In the data rows, 128 means zero.
Here are some points, one per row:
tensor([129, 122, 120, 156, 138, 133, 132, 123, 100, 159, 159, 149, 184, 142, 121, 226, 109, 120, 114, 183, 118, 120,
        119, 139, 116, 140, 109, 107, 124, 077, 134, 129])
tensor([145, 119, 112, 116, 091, 146, 111, 097, 086, 109, 138, 130, 149, 133, 136, 130, 155, 115, 160, 121, 102, 125,
        154, 167, 160, 103, 107, 108, 152, 119, 115, 127])
tensor([126, 130, 125, 128, 231, 119, 099, 152, 143, 082, 087, 131, 120, 118, 116, 255, 142, 106, 152, 091, 160, 159,
        117, 141, 134, 131, 166, 148, 110, 129, 120, 117])
tensor([084, 118, 108, 140, 119, 132, 102, 106, 110, 169, 129, 113, 147, 121, 115, 123, 168, 098, 138, 107, 154, 120,
        158, 085, 119, 115, 138, 165, 112, 137, 125, 127])
tensor([090, 132, 131, 116, 219, 187, 091, 134, 112, 096, 155, 157, 103, 102, 116, 096, 160, 098, 190, 174, 153, 122,
        104, 133, 109, 124, 221, 103, 222, 105, 132, 126])
tensor([162, 154, 137, 120, 151, 166, 120, 147, 083, 135, 076, 089, 126, 145, 137, 113, 134, 208, 157, 185, 136, 151,
        172, 109, 081, 182, 098, 135, 109, 087, 105, 079])
tensor([134, 117, 241, 111, 112, 152, 120, 142, 117, 133, 134, 208, 129, 146, 128, 126, 142, 103, 128, 109, 099, 184,
        157, 101, 115, 150, 095, 098, 132, 142, 137, 133])
tensor([120, 126, 116, 098, 099, 159, 098, 184, 181, 093, 135, 106, 094, 255, 135, 132, 097, 060, 109, 129, 109, 087,
        151, 120, 104, 196, 137, 111, 118, 159, 124, 159])
tensor([122, 053, 122, 107, 137, 149, 081, 098, 100, 070, 101, 148, 090, 102, 133, 123, 074, 132, 091, 115, 204, 125,
        095, 081, 111, 115, 025, 116, 136, 144, 088, 112])
tensor([110, 142, 121, 122, 105, 152, 142, 164, 140, 176, 081, 136, 140, 123, 140, 126, 136, 162, 104, 083, 114, 074,
        060, 110, 096, 170, 119, 093, 168, 160, 239, 130])
tensor([092, 123, 138, 196, 125, 109, 149, 197, 132, 183, 190, 112, 143, 113, 109, 142, 175, 154, 077, 145, 165, 133,
        157, 112, 091, 122, 119, 107, 144, 165, 103, 103])
tensor([176, 172, 212, 086, 085, 100, 123, 068, 125, 144, 152, 056, 138, 072, 139, 119, 126, 089, 094, 087, 188, 119,
        092, 150, 114, 230, 167, 095, 114, 089, 076, 183])
tensor([123, 114, 147, 092, 146, 253, 109, 120, 124, 112, 132, 107, 134, 096, 120, 113, 096, 174, 109, 213, 165, 079,
        129, 192, 122, 091, 133, 143, 096, 159, 157, 121])
tensor([130, 107, 110, 172, 104, 147, 102, 087, 112, 162, 131, 100, 110, 145, 115, 144, 148, 114, 208, 097, 123, 119,
        110, 143, 121, 112, 127, 106, 091, 138, 127, 130])
tensor([118, 131, 090, 088, 155, 135, 150, 108, 184, 103, 225, 127, 121, 145, 141, 112, 165, 199, 146, 062, 081, 128,
        123, 107, 105, 119, 106, 112, 087, 125, 113, 133])
tensor([207, 041, 140, 231, 163, 118, 139, 135, 185, 116, 105, 109, 166, 117, 142, 096, 113, 137, 125, 131, 111, 111,
        122, 116, 090, 105, 139, 149, 164, 104, 100, 213])
tensor([100, 152, 135, 189, 103, 150, 180, 175, 131, 140, 127, 076, 131, 111, 141, 106, 048, 079, 154, 100, 086, 148,
        103, 113, 160, 096, 133, 135, 122, 089, 094, 047])
tensor([125, 119, 097, 128, 106, 142, 128, 120, 082, 107, 120, 106, 106, 141, 140, 109, 186, 114, 082, 081, 107, 134,
        129, 194, 118, 111, 115, 173, 156, 107, 106, 110])
tensor([101, 093, 126, 111, 212, 072, 143, 123, 077, 158, 123, 134, 065, 109, 095, 092, 080, 096, 124, 156, 074, 102,
        157, 159, 103, 169, 121, 108, 110, 102, 146, 124])
tensor([154, 201, 133, 144, 104, 092, 092, 152, 113, 109, 102, 159, 112, 120, 091, 134, 084, 184, 135, 133, 129, 101,
        170, 111, 130, 080, 131, 140, 118, 114, 118, 197])
tensor([150, 154, 177, 145, 110, 143, 118, 152, 155, 113, 136, 099, 094, 090, 157, 120, 146, 089, 119, 127, 135, 209,
        151, 128, 127, 091, 099, 113, 109, 128, 255, 145])
tensor([127, 132, 105, 122, 131, 112, 116, 120, 096, 151, 097, 097, 118, 159, 122, 136, 186, 104, 149, 140, 148, 123,
        099, 097, 103, 120, 131, 159, 115, 167, 131, 114])
tensor([161, 086, 142, 124, 148, 082, 129, 170, 148, 154, 150, 104, 107, 139, 100, 120, 143, 195, 147, 137, 128, 139,
        091, 140, 221, 152, 109, 114, 151, 186, 123, 140])
tensor([132, 127, 190, 109, 116, 108, 094, 100, 164, 119, 156, 116, 145, 181, 202, 124, 085, 113, 110, 129, 123, 088,
        185, 088, 109, 108, 169, 137, 148, 136, 139, 087])
tensor([124, 139, 080, 116, 173, 103, 096, 097, 168, 145, 138, 163, 112, 101, 255, 126, 130, 161, 104, 120, 110, 106,
        166, 135, 146, 135, 143, 091, 078, 119, 123, 107])
tensor([115, 115, 232, 103, 113, 181, 121, 146, 143, 183, 091, 227, 124, 167, 141, 119, 128, 142, 104, 086, 091, 153,
        096, 136, 134, 135, 165, 144, 104, 141, 101, 127])
tensor([189, 132, 126, 127, 160, 107, 196, 101, 146, 108, 087, 151, 131, 165, 083, 059, 134, 103, 122, 133, 183, 123,
        121, 121, 141, 085, 148, 099, 072, 101, 133, 074])
tensor([114, 127, 164, 119, 142, 060, 085, 126, 143, 101, 136, 121, 139, 154, 232, 118, 124, 174, 126, 119, 093, 101,
        079, 141, 115, 113, 149, 127, 128, 122, 152, 071])
tensor([148, 144, 115, 152, 149, 103, 146, 184, 088, 147, 206, 143, 128, 114, 149, 114, 113, 142, 138, 119, 192, 138,
        130, 148, 182, 157, 113, 160, 145, 240, 103, 107])
tensor([086, 146, 121, 117, 113, 097, 113, 119, 222, 100, 100, 162, 133, 130, 084, 070, 147, 159, 157, 174, 182, 139,
        120, 152, 103, 160, 100, 163, 139, 070, 126, 091])
tensor([131, 118, 152, 098, 185, 103, 173, 096, 089, 110, 152, 126, 163, 116, 081, 180, 112, 096, 123, 098, 095, 093,
        113, 123, 122, 129, 109, 181, 126, 101, 180, 105])
tensor([140, 140, 130, 145, 088, 101, 160, 116, 131, 126, 185, 139, 070, 115, 109, 143, 150, 113, 134, 192, 119, 135,
        110, 127, 100, 111, 137, 104, 137, 171, 106, 113])
tensor([099, 118, 116, 115, 095, 109, 142, 137, 166, 157, 126, 104, 081, 124, 113, 193, 110, 120, 102, 172, 127, 182,
        102, 141, 124, 101, 116, 107, 139, 102, 100, 126])
tensor([090, 143, 135, 123, 180, 140, 183, 084, 160, 119, 169, 103, 142, 185, 117, 121, 149, 172, 109, 131, 134, 128,
        155, 106, 255, 162, 092, 123, 154, 114, 144, 153])
tensor([109, 110, 137, 136, 108, 164, 127, 136, 124, 079, 118, 117, 111, 075, 082, 106, 093, 189, 168, 109, 114, 112,
        160, 127, 088, 207, 138, 148, 097, 126, 128, 100])
tensor([147, 149, 105, 082, 137, 104, 123, 193, 110, 106, 124, 117, 237, 134, 093, 084, 118, 100, 090, 091, 166, 132,
        099, 147, 125, 096, 151, 048, 083, 108, 102, 134])
tensor([081, 140, 160, 131, 125, 115, 250, 152, 127, 083, 080, 128, 154, 109, 229, 113, 140, 094, 177, 161, 146, 102,
        116, 129, 100, 111, 097, 153, 106, 139, 087, 243])
tensor([151, 128, 081, 093, 101, 143, 230, 123, 134, 177, 132, 151, 096, 151, 156, 164, 073, 189, 140, 068, 195, 146,
        154, 125, 118, 114, 156, 116, 213, 118, 158, 128])
tensor([147, 196, 127, 104, 200, 121, 082, 142, 135, 172, 108, 105, 104, 122, 095, 086, 103, 131, 123, 096, 098, 131,
        137, 122, 100, 060, 090, 162, 158, 127, 094, 205])
tensor([120, 126, 096, 126, 102, 107, 128, 078, 127, 154, 112, 133, 146, 128, 111, 121, 140, 119, 117, 186, 117, 123,
        093, 121, 116, 125, 156, 156, 123, 191, 132, 124])
tensor([113, 122, 108, 108, 115, 128, 144, 107, 130, 123, 152, 122, 144, 137, 106, 183, 117, 134, 119, 182, 100, 188,
        067, 128, 115, 116, 159, 154, 122, 122, 102, 132])
tensor([075, 095, 116, 104, 106, 104, 085, 106, 127, 175, 103, 101, 167, 116, 103, 133, 105, 111, 178, 110, 148, 132,
        175, 131, 144, 104, 140, 146, 116, 152, 135, 139])
tensor([135, 096, 107, 096, 089, 143, 121, 154, 094, 119, 109, 113, 092, 091, 144, 118, 177, 145, 092, 145, 098, 113,
        138, 081, 225, 113, 173, 134, 123, 087, 112, 137])
tensor([129, 151, 112, 145, 135, 129, 153, 083, 158, 097, 097, 133, 144, 091, 097, 168, 145, 109, 086, 154, 099, 139,
        156, 114, 110, 125, 167, 125, 136, 229, 109, 104])
tensor([135, 103, 108, 079, 082, 114, 122, 118, 075, 110, 116, 120, 161, 124, 121, 117, 162, 146, 145, 136, 086, 134,
        154, 123, 148, 102, 128, 105, 156, 123, 120, 129])
tensor([115, 102, 118, 147, 082, 113, 122, 122, 114, 097, 108, 124, 112, 132, 105, 138, 162, 114, 119, 094, 123, 118,
        190, 195, 142, 115, 131, 128, 138, 117, 126, 123])
tensor([166, 168, 088, 139, 117, 148, 135, 129, 171, 147, 093, 145, 169, 086, 128, 127, 109, 067, 141, 123, 081, 113,
        131, 127, 161, 178, 069, 128, 166, 118, 099, 083])
tensor([111, 106, 114, 200, 105, 139, 099, 095, 109, 156, 117, 123, 126, 141, 126, 133, 172, 112, 145, 104, 144, 117,
        141, 159, 141, 129, 129, 124, 114, 105, 129, 122])
tensor([117, 203, 125, 227, 106, 126, 096, 095, 075, 079, 114, 161, 105, 157, 100, 118, 083, 171, 102, 115, 138, 098,
        085, 104, 147, 109, 122, 111, 122, 110, 120, 178])
tensor([176, 126, 100, 099, 097, 124, 122, 176, 148, 148, 168, 167, 123, 099, 105, 158, 136, 073, 141, 147, 121, 066,
        104, 108, 147, 128, 101, 170, 119, 071, 148, 112])
tensor([148, 120, 079, 144, 114, 144, 104, 139, 113, 114, 147, 159, 143, 131, 167, 087, 098, 095, 108, 127, 116, 255,
        129, 120, 115, 176, 139, 145, 107, 133, 223, 171])
There is one direction along which these points spread out most. Take the direction at right angles to it along which they spread out most. Go by this last direction. Where along it does each point below lie, from 0 to 99? 50 is the average, and the first point above lies past it. One standard deviation of the points above along it is 16.
tensor([090, 143, 135, 123, 180, 140, 183, 084, 160, 119, 169, 103, 142, 185, 117, 121, 149, 172, 109, 131, 134, 128,
        155, 106, 255, 162, 092, 123, 154, 114, 144, 153]) 77
tensor([109, 110, 137, 136, 108, 164, 127, 136, 124, 079, 118, 117, 111, 075, 082, 106, 093, 189, 168, 109, 114, 112,
        160, 127, 088, 207, 138, 148, 097, 126, 128, 100]) 38
tensor([151, 128, 081, 093, 101, 143, 230, 123, 134, 177, 132, 151, 096, 151, 156, 164, 073, 189, 140, 068, 195, 146,
        154, 125, 118, 114, 156, 116, 213, 118, 158, 128]) 77
tensor([131, 118, 152, 098, 185, 103, 173, 096, 089, 110, 152, 126, 163, 116, 081, 180, 112, 096, 123, 098, 095, 093,
        113, 123, 122, 129, 109, 181, 126, 101, 180, 105]) 50
tensor([132, 127, 190, 109, 116, 108, 094, 100, 164, 119, 156, 116, 145, 181, 202, 124, 085, 113, 110, 129, 123, 088,
        185, 088, 109, 108, 169, 137, 148, 136, 139, 087]) 54
tensor([147, 149, 105, 082, 137, 104, 123, 193, 110, 106, 124, 117, 237, 134, 093, 084, 118, 100, 090, 091, 166, 132,
        099, 147, 125, 096, 151, 048, 083, 108, 102, 134]) 28
tensor([115, 102, 118, 147, 082, 113, 122, 122, 114, 097, 108, 124, 112, 132, 105, 138, 162, 114, 119, 094, 123, 118,
        190, 195, 142, 115, 131, 128, 138, 117, 126, 123]) 49
tensor([084, 118, 108, 140, 119, 132, 102, 106, 110, 169, 129, 113, 147, 121, 115, 123, 168, 098, 138, 107, 154, 120,
        158, 085, 119, 115, 138, 165, 112, 137, 125, 127]) 52
tensor([120, 126, 096, 126, 102, 107, 128, 078, 127, 154, 112, 133, 146, 128, 111, 121, 140, 119, 117, 186, 117, 123,
        093, 121, 116, 125, 156, 156, 123, 191, 132, 124]) 59
tensor([176, 172, 212, 086, 085, 100, 123, 068, 125, 144, 152, 056, 138, 072, 139, 119, 126, 089, 094, 087, 188, 119,
        092, 150, 114, 230, 167, 095, 114, 089, 076, 183]) 25
tensor([081, 140, 160, 131, 125, 115, 250, 152, 127, 083, 080, 128, 154, 109, 229, 113, 140, 094, 177, 161, 146, 102,
        116, 129, 100, 111, 097, 153, 106, 139, 087, 243]) 20
tensor([189, 132, 126, 127, 160, 107, 196, 101, 146, 108, 087, 151, 131, 165, 083, 059, 134, 103, 122, 133, 183, 123,
        121, 121, 141, 085, 148, 099, 072, 101, 133, 074]) 33
tensor([129, 122, 120, 156, 138, 133, 132, 123, 100, 159, 159, 149, 184, 142, 121, 226, 109, 120, 114, 183, 118, 120,
        119, 139, 116, 140, 109, 107, 124, 077, 134, 129]) 56
tensor([154, 201, 133, 144, 104, 092, 092, 152, 113, 109, 102, 159, 112, 120, 091, 134, 084, 184, 135, 133, 129, 101,
        170, 111, 130, 080, 131, 140, 118, 114, 118, 197]) 21
